(in the rows, 128 means zero)
One turn sends every row of this set to another row. A few are shown first. Where does it send the rows asked after them?
K151: [120 113  93 100 113 127 148 149 141 154 135 124 147 147 137 148 125 128
 127 105 119 122 119  97 129 188 140 107]
K386: [121 116 145 128 110 120 116 104 125 120 104 148 130 141 138 126 119 115
 119 135 146 101 146 139 134 137 135  96]
K956: [100 135 129 145 103 126  99 124 139 131 144 121 150 124 130 140 112 131
 148 127  95 151 114 119 137 166 141 101]
K569: [149 130 112 133 120  99 134 150 141 140 170 125 118 149 125 138 166 127
 131 119 115 121 134 112 140 140 190 122]
K876: [119 117 125 132 126  99 122 161 130 103 129 124 111 138 119 150 151 157
 114  82 120 120 108 113 159 127 126  93]
K851: [104 113 144 119 131 115 119 149 151 133 138 156 146 121 106  99 139 125
 150 124 121  82 151 117 151 132 157 103]
K615: [112 132 115 135 112 131 139 138 163 111 119 124 109 136 134 104 143 114
 142 145 121 116 145 149 102 147 123 107]
K305: [123 163 135 136 109 108 132 137 161 149 155 153 130 138 138 111 147 129
 134 142 147 145 111 105 163 155 128 112]
K566: [108 141 123 114 104 130 137 122 167 129 136 105 143 142 130 118 152 126
 118 141  91 112 138 105 144 142 104  99]
K861: [105  83 122 117 103 124 136 157 114 139 120 125 109 147 118 140 124 120
  99 113 139 133 135 116 125 122 135  88]
K560: [118  98 120 121  98 131 146 157 125 133  98 122 110 145 116 145 136 113
 103 101 143 121 130 122 118 159 145  94]
K287: [106 134 155 167 123 105 130 147 168 165 149 117 125 110 122 136 157 146
 111 131 128 120 122 127 137 127 126 104]
K406: [108 121 117 141 147 103 102 133 145 126 157  99 124 118  96 111 141 120
 144 110 117 134 107 134 146 141 129  82]
K130: [108 122 159 174  93 114 128 144 166 161 144 141 121 122 135 124 159 133
 120 120 142 129 128 135 129 131 122 104]
K755: [114 125 156 126  93 113 115 125 139 123 121 149 136 146 140 108 105 105
 114 129 144 121 144 127 136 160 133  95]
K398: [128 111 116 132 101 140 157 154 116 127 132 146 136 122 155  96 162 153
 122 125 120 127 110 116 122 142 160 118]
K186: [112 162 143 136 134 102 142 151 161 139 143 141 126 136 134 110 139 133
 147 151 160 131 120 108 148 137 146 115]
K449: [120 131 122 140 151  97 111 128 152 130 148 113 124 129 108 110 151 114
 143 113 112 149 111 135 158 136 108  93]
K249: [114 128 131 115 138 104 134 136 148 125 153 153 119 139 128 126 143 157
 145  81 133  98 132 106 110 167 168 122]
K332: [116 135 105 105 130 145 136 148 135 150 144 131 131 130 130 151 114 141
 124 113 116 137 150 119 131 192 147 111]
K250: [102 121 139 129 129 103 118 144 140 142 124 151 145 122 102  87 136 124
 140 117 142 100 153 124 138 137 156 136]
K445: [142 115 119  94 108 128 119 133 148 155 129 123 106 118 156 112 159 134
 125 113 105 154 129  95 121 153 149  94]
K429: [113 117 124 113 146 110 128 159 137 102 131 114 122 119 132 144 155 133
 111  89 144 132 101 114 161 126 137  96]
K461: [134 134 111 125  94 138 151 138 167 133 136 114 102 143 127 111 140 113
 150 129 128 117 135 137 106 164 125 119]
K901: [140 131 129 135 113 102 134 149 133 147 176 123 121 149 119 128 179 117
 136 109  91 128 126 128 143 130 161 117]
K200: [122 110 133 100 154 119 134 144 145 144 142 142 123 136 124 127 159 162
 156  87 135 111 111 118 122 156 162 126]
K290: [147 107 137 152 135 115 149 152 133 135 146 114 113 141 132 137 156 150
 136 101 132 131 166 118 165 143 148  84]
K645: [124 130 119 142 143 103  95 150 148 150 142 104 139 118  96 112 132 129
 135 102 116 138 114 120 150 134 108  99]
K845: [127 132 130 135 117 128 103 117 143 135 145 120 150 127 141 151 115 114
 147 122  90 129 107 116 126 160 119 113]
K325: [109 129 132 114 145 138 123 153 144 142 161 141 124 122 133 127 146 154
 131  90 138  85 128 108 107 158 165 111]
K994: [117 111 124 132 142 129 135 151 121 121 123 128 123 140 105 133 160 158
 115  85 131 117  95 112 154 119 146  99]
K862: [115 103 118 109  99 122 135 154 141 127 119 113 134 150 124 152 125 113
  96 103 141 136 141 125 121 115 153  97]
K903: [145 116 135 101 111 128 143 129 136 158 129 110 108 119 150 106 167 151
 124 102 120 147 110 107 129 141 131  87]
K947: [122 122 117 124  84 134 160 132 157 126 130 108 143 143 123 125 155 127
 107 134 110 108 136 117 158 148 105 109]
K77: [121  95 106 144 100 143 138 147 120 117 126 135 140 128 155  99 155 148
 109 126 123 142 136 106 124 142 154  94]
K267: [124 116 143 118 102 108 110 115 156 135 105 159 136 130 128 123 116 126
 119 131 137 120 147 139 131 131 149  76]
K927: [145 121 135 143 135 113 159 143 127 137 155 139 119 155 129 105 161 139
 145 106 132 126 165 134 160 142 140  85]
K841: [140  93 117 114  94 116 147 154 143 138 115 114 114 148 125 144 132 124
  93 104 142 122 137 122 118 121 144  91]
K192: [109 118 149 127 138 103 111 133 146 132 159 155 143 138 104  89 135 128
 136 123 122 106 137 146 139 135 155 131]
K814: [119 127 103 112 117 135 155 151 129 141 145 121 128 135 137 142 123 141
 132 116 112 134 136 102 139 198 149 128]
K436: [115 110 103  97 133 127 146 144 137 157 154 146 131 130 128 139 116 127
 127 119 109 140 128  97 121 183 143 116]
K954: [103 123 150 138 123 121 117 144 145 143 147 158 142 141 111  93 149 127
 148 127 117  84 155 125 135 128 149 117]
K350: [129 111 144 122  91 122 119 123 153 135 107 166 130 136 140 117 120 123
 114 138 136 115 155 125 145 138 130  89]
K621: [122 116 133 123 136 100 142 164 134 114 128 113 131 131 128 136 166 139
 115  91 130 130  95 108 155 108 137 103]
K660: [119 137 133 121 153 124 138 148 133 153 149 142 113 125 130 115 156 167
 140  97 136  94 129 117 112 168 161 114]
K979: [115 130 125 144  98 114 101 131 153 149 146 130 140 124 148 137 102 108
 122 116  94 130 112 130 135 163 118 101]
K103: [118 127 141 142 147 115 105 136 147 140 151 121 122 130 107 106 123 129
 143  98 106 132 120 135 169 118 113  97]
K474: [109 128 120 150  96 124 104 117 149 137 154 118 135 133 138 132 119 118
 137 126 103 156 107 118 123 169 130 112]

K876 turns into K861
K305 turns into K901
K954 turns into K660
And these:
K287 turns into K290
K979 turns into K103
K332 turns into K956

